In the data rows, the value 500 means zero.
Here are some numbered points:
tensor([492., 473., 431., 558., 454., 439., 283., 378., 645., 604., 356., 617., 718., 435., 395.,
        531., 620., 509., 574., 462.]) 0
tensor([467., 382., 603., 568., 686., 398., 427., 308., 476., 550., 526., 664., 633., 431., 409.,
        634., 324., 382., 179., 333.]) 1
tensor([338., 374., 378., 513., 427., 683., 642., 555., 625., 249., 451., 390., 557., 418., 542.,
        515., 415., 349., 634., 496.]) 2
tensor([440., 430., 554., 591., 376., 598., 635., 598., 386., 383., 458., 349., 505., 527., 499.,
        491., 536., 444., 586., 496.]) 3
tensor([492., 420., 535., 612., 365., 581., 585., 625., 383., 338., 439., 335., 492., 588., 484.,
        520., 574., 458., 564., 501.]) 4
tensor([527., 562., 424., 486., 351., 394., 464., 433., 527., 779., 501., 607., 605., 513., 347.,
        432., 626., 636., 574., 499.]) 5
tensor([516., 659., 521., 475., 591., 411., 670., 474., 589., 271., 566., 601., 537., 517., 443.,
        456., 382., 491., 487., 508.]) 6
tensor([502., 506., 602., 476., 645., 525., 419., 387., 424., 653., 431., 502., 321., 441., 513.,
        519., 536., 377., 434., 571.]) 7
tensor([297., 376., 368., 479., 433., 732., 683., 511., 629., 215., 470., 443., 593., 320., 519.,
        498., 389., 319., 682., 608.]) 8
tensor([593., 560., 628., 424., 571., 433., 506., 481., 364., 357., 516., 469., 511., 534., 500.,
        538., 380., 537., 431., 484.]) 9
tensor([579., 440., 662., 435., 609., 482., 413., 459., 419., 588., 446., 505., 470., 447., 594.,
        544., 597., 484., 452., 559.]) 10
tensor([480., 559., 487., 651., 467., 518., 470., 638., 472.,  69., 526., 409., 513., 735., 477.,
        525., 462., 521., 489., 458.]) 11
tensor([595., 540., 612., 439., 567., 459., 500., 670., 547., 417., 503., 476., 450., 494., 654.,
        458., 578., 570., 504., 436.]) 12
tensor([499., 483., 276., 431., 347., 425., 314., 304., 604., 803., 497., 656., 676., 509., 228.,
        548., 584., 611., 608., 469.]) 13
tensor([583., 536., 641., 445., 633., 448., 470., 530., 532., 344., 445., 522., 513., 486., 610.,
        497., 543., 556., 494., 533.]) 14
tensor([574., 605., 582., 453., 616., 475., 574., 437., 498., 496., 681., 563., 488., 626., 536.,
        311., 441., 426., 601., 669.]) 15
tensor([575., 565., 608., 463., 517., 431., 512., 621., 533., 586., 508., 532., 495., 472., 656.,
        415., 622., 599., 510., 517.]) 16
tensor([355., 480., 342., 470., 489., 641., 635., 510., 648., 286., 529., 498., 528., 389., 502.,
        461., 361., 391., 598., 561.]) 17
New points follow, each followed by the number of its nearest point above, looking only along the 3 directions in which the numbered points spread most.
tensor([414., 542., 161., 492., 402., 568., 321., 431., 652., 734., 536., 543., 408., 505., 405.,
        499., 453., 478., 540., 503.]) 0
tensor([486., 404., 476., 528., 445., 471., 498., 599., 419., 858., 632., 514., 499., 435., 654.,
        417., 513., 542., 330., 424.]) 10
tensor([687., 460., 584., 343., 608., 438., 510., 491., 449., 410., 521., 399., 423., 538., 583.,
        664., 493., 645., 455., 507.]) 14
tensor([469., 310., 595., 568., 490., 489., 499., 515., 300., 823., 622., 524., 626., 473., 615.,
        475., 494., 488., 278., 403.]) 7
tensor([534., 626., 436., 454., 543., 385., 509., 498., 602., 346., 560., 577., 532., 571., 426.,
        506., 454., 596., 483., 489.]) 15
tensor([736., 483., 513., 312., 516., 476., 647., 550., 478., 469., 434., 279., 329., 607., 503.,
        781., 470., 613., 560., 426.]) 12
tensor([488., 473., 432., 531., 471., 473., 533., 554., 491., 577., 591., 487., 480., 519., 620.,
        462., 445., 528., 374., 416.]) 15
tensor([458., 648., 449., 495., 513., 424., 617., 403., 604., 651., 500., 620., 453., 409., 352.,
        468., 411., 467., 505., 486.]) 0
tensor([525., 534., 542., 522., 450., 467., 398., 536., 610., 778., 401., 538., 463., 388., 541.,
        475., 662., 551., 534., 466.]) 5
tensor([483., 420., 490., 525., 474., 481., 533., 610., 417., 613., 593., 479., 531., 517., 614.,
        448., 491., 534., 381., 408.]) 15
tensor([422., 503., 191., 374., 448., 586., 418., 348., 614., 466., 580., 600., 563., 499., 388.,
        451., 437., 530., 658., 682.]) 0
tensor([488., 537., 478., 642., 460., 516., 527., 638., 468., 163., 536., 400., 485., 658., 525.,
        510., 435., 518., 443., 430.]) 11
tensor([512., 527., 418., 578., 426., 538., 490., 642., 461., 549., 559., 399., 409., 639., 541.,
        463., 443., 506., 455., 396.]) 15
tensor([575., 555., 583., 471., 510., 482., 443., 619., 549., 643., 451., 477., 417., 436., 652.,
        449., 652., 558., 533., 527.]) 16
